(in the rows, 128 means zero)
Each path below is one point turned by a fixed rotation once a step. After each direction that follows a path, write how fast that rotation turns it, in degrees a step (0 if it stays still).
Each turn is a multiple of 5 degrees from 10 to 175, or 0.
Each row of a path follows its step; steps can be skipped.
Rotation 1:
step 0: [129 127 128 133 127 116 120 131 135 137 132 134 131 135 124 136 133 121
 128 109 122 134 133 122 137 123 126 128 129 135 138 125 117 125 133 129
 118 125 125 133 126 120 137 139 124 119 125 122 131 127 129 136 134 122]
step 1: [130 128 127 131 122 124 125 127 126 118 139 127 122 133 128 134 123 141
 129 131 112 123 132 133 134 125 126 125 124 135 124 125 126 132 124 127
 133 141 134 130 127 136 120 129 111 126 124 139 119 142 134 129 136 132]
step 2: [126 137 133 129 137 117 136 128 137 128 136 135 117 119 130 135 123 123
 122 126 137 133 126 136 131 128 123 133 126 134 132 121 130 125 139 129
 112 140 122 112 128 128 136 134 131 134 128 134 122 124 123 125 123 125]
step 3: [127 131 126 124 131 122 116 129 130 129 135 128 139 130 134 131 138 128
 127 125 127 131 123 127 131 114 140 120 130 141 135 129 115 128 129 123
 134 119 126 123 118 128 127 136 112 124 130 124 125 132 114 126 135 134]
step 4: [133 122 131 128 126 132 139 124 133 126 140 139 121 126 131 132 127 135
 122 140 139 126 130 127 122 123 122 121 132 127 130 136 132 127 136 131
 137 137 141 124 133 125 125 128 116 125 123 139 129 143 129 132 128 118]
step 5: [129 142 126 121 132 132 131 137 140 134 127 137 119 131 125 119 127 114
 126 129 124 129 132 129 126 123 140 136 129 128 137 128 124 130 138 132
 118 132 127 123 118 137 127 126 125 121 124 122 134 125 118 124 116 125]
step 6: [135 116 130 132 124 126 118 127 128 128 139 134 140 127 142 139 127 116
 131 129 128 127 131 131 140 118 139 128 126 128 131 137 136 130 121 126
 129 118 139 132 121 124 128 121 117 127 120 131 129 131 129 131 133 131]
step 7: [129 128 121 121 129 120 140 130 134 138 125 135 124 141 133 133 130 136
 125 123 126 127 137 132 133 136 115 130 129 127 135 126 129 126 137 125
 122 136 136 132 133 127 134 126 117 119 121 135 135 133 133 140 119 120]
step 8: [132 137 126 134 129 127 119 131 125 123 140 135 121 133 130 132 124 125
 135 127 117 131 138 130 136 122 147 127 124 136 120 122 120 130 137 126
 121 127 126 126 122 144 134 123 130 122 134 132 127 127 135 124 120 134]
step 9: [127 124 131 136 127 118 125 127 126 127 136 128 130 119 143 133 139 131
 123 130 132 131 126 139 137 120 127 136 126 134 137 125 134 127 131 121
 127 139 136 127 133 121 143 131 126 130 118 135 127 122 127 133 144 128]
[129 127 126 129 128 128 122 125 125 127 126 127 130 127 128 126 126 126
 130 129 128 129 128 128 131 129 130 129 126 127 128 128 124 128 129 129
 128 127 127 129 127 132 125 127 126 127 130 130 128 132 127 127 130 127] | 145
Rotation 2:
step 0: [138 121 118 133 124 115 133 140 140 135 130 126 132 132 129 134 136 121
 119 122 138 124 126 129 136 128 133 130 136 133 125 122 123 145 126 116
 129 136 132 130 121 143 125 124 126 131 136 127 135 129 134 127 138 125]
step 1: [132 125 130 128 119 116 133 138 133 139 141 134 139 128 125 126 135 124
 146 121 132 122 128 137 137 125 129 132 126 130 140 135 140 135 131 121
 132 129 132 131 127 121 135 123 126 133 132 132 137 120 118 139 123 127]
step 2: [129 141 117 130 126 119 128 139 128 122 136 131 123 133 124 136 126 126
 131 122 131 130 136 133 122 130 126 141 121 118 119 129 129 131 130 137
 145 129 127 127 126 121 135 118 128 129 134 114 139 130 116 135 134 126]
step 3: [133 126 131 131 128 123 126 132 140 130 120 124 129 125 127 124 130 135
 124 126 120 131 128 139 133 128 133 134 124 128 117 129 128 140 132 130
 132 135 138 114 113 142 129 112 127 125 133 119 143 136 133 130 126 129]
step 4: [126 125 132 139 123 116 119 141 141 136 132 117 137 122 127 137 132 117
 140 130 128 128 120 128 134 124 129 134 124 138 134 134 121 134 130 121
 132 134 125 128 128 126 129 121 119 131 136 133 136 139 131 127 134 137]
step 5: [124 135 113 123 121 110 128 133 133 136 130 120 128 136 132 132 129 125
 136 132 134 127 130 122 127 112 136 131 124 126 133 123 133 130 137 128
 131 130 127 127 116 126 143 124 122 135 124 126 136 119 117 138 130 128]
step 6: [137 126 115 131 121 127 125 135 136 124 139 122 126 138 131 130 122 132
 116 127 133 129 129 141 137 133 135 136 124 126 117 125 130 139 128 124
 145 121 131 126 120 135 129 131 121 131 136 128 138 129 123 139 128 119]
step 7: [133 120 129 129 132 115 122 129 131 138 134 130 141 126 119 123 124 122
 136 118 134 131 130 140 134 127 128 144 132 127 128 130 138 142 124 122
 133 136 129 134 125 137 123 118 125 126 133 119 142 130 136 130 126 135]
step 8: [124 138 129 134 129 115 133 141 123 134 131 119 125 127 137 127 140 110
 135 129 129 130 129 132 130 131 129 132 128 130 133 134 130 128 134 131
 138 132 136 124 127 120 132 113 124 137 137 121 142 121 124 134 129 140]
step 9: [122 129 128 134 114 121 123 148 137 129 122 133 125 139 128 130 130 124
 124 133 132 121 132 127 130 124 138 128 114 131 117 120 133 134 129 130
 138 129 128 119 115 133 140 123 133 129 123 119 138 133 123 132 134 127]
[128 127 126 128 127 132 128 128 125 127 128 130 128 125 125 127 130 127
 130 130 128 127 128 129 129 130 128 131 128 128 126 129 129 130 127 130
 129 130 128 127 131 126 128 125 130 132 129 123 130 126 129 127 125 127] | 65
Rotation 3:
step 0: [129 123 127 129 132 133 135 131 127 137 129 122 124 143 129 126 131 115
 123 126 131 140 141 134 130 124 144 118 138 121 127 127 121 135 123 120
 123 124 127 125 138 129 126 122 143 131 132 130 131 122 119 117 138 137]
step 1: [130 121 130 131 124 131 127 130 126 130 144 138 113 127 131 121 131 131
 126 123 127 141 120 118 122 137 136 114 126 120 118 129 124 142 136 121
 136 121 136 141 136 123 126 127 135 134 125 122 124 133 125 131 125 132]
step 2: [119 138 119 130 124 147 116 138 131 134 122 131 126 134 130 128 127 126
 130 126 131 133 126 126 117 124 128 131 123 121 125 113 127 143 131 121
 133 122 126 126 126 127 134 134 133 130 129 131 130 150 132 124 121 125]
step 3: [135 120 132 123 119 142 125 128 122 129 126 121 129 137 127 122 134 132
 124 131 124 139 142 123 120 124 126 125 133 126 120 117 124 130 131 135
 119 135 119 121 136 135 128 143 131 147 136 133 132 125 127 129 122 134]
step 4: [134 129 138 135 115 125 118 130 138 132 141 127 131 121 118 115 137 124
 131 125 119 142 129 118 129 131 124 125 127 121 126 129 119 145 120 136
 131 130 120 128 129 127 135 132 132 126 130 120 131 122 131 120 140 128]
step 5: [128 126 124 124 128 126 119 138 118 134 132 123 118 122 123 122 122 121
 144 138 129 130 125 136 121 124 137 131 129 129 113 124 128 142 121 121
 129 130 135 128 120 126 130 137 127 136 122 129 129 130 143 119 141 128]
step 6: [125 126 128 116 122 145 124 134 123 124 115 130 129 129 129 132 126 117
 133 122 122 131 130 123 133 133 142 122 135 123 133 133 132 141 121 123
 129 131 137 130 138 134 128 131 131 139 128 128 140 114 141 125 121 132]
step 7: [124 122 113 140 124 127 118 134 131 128 136 125 133 123 132 121 129 128
 126 125 120 125 130 123 137 136 136 127 122 122 121 126 121 144 139 135
 126 118 126 132 121 147 127 132 129 134 125 121 138 116 125 130 121 133]
step 8: [123 131 119 138 126 139 134 141 130 136 126 122 111 128 125 126 122 130
 122 126 129 129 134 134 133 122 135 132 126 124 120 124 121 139 126 126
 130 125 121 131 116 125 127 129 140 125 149 132 126 121 135 124 138 134]
step 9: [117 126 139 131 125 139 132 139 124 125 125 123 121 123 119 125 137 131
 138 129 125 142 128 124 128 126 142 112 124 143 121 126 132 132 139 125
 127 125 132 133 133 124 129 133 137 137 132 130 119 117 124 133 126 126]
[123 127 128 128 131 130 126 131 128 127 127 127 131 130 128 127 126 129
 132 127 129 129 126 125 127 128 131 128 131 131 129 127 126 125 126 127
 129 132 127 126 130 129 128 129 126 129 130 130 127 128 127 129 127 129] | 110
[127 127 129 131 126 125 129 129 130 129 129 128 129 127 126 128 128 127
 130 127 127 129 126 125 124 130 128 127 128 126 132 128 126 128 130 131
 131 124 128 130 128 129 131 126 125 130 127 128 127 126 128 129 125 126] | 130
[130 129 128 128 129 126 127 127 130 127 128 129 128 129 128 125 128 127
 130 132 131 126 129 129 126 125 132 126 125 128 128 131 127 128 126 127
 129 129 130 126 132 129 128 125 127 128 127 125 129 127 130 128 129 130] | 65
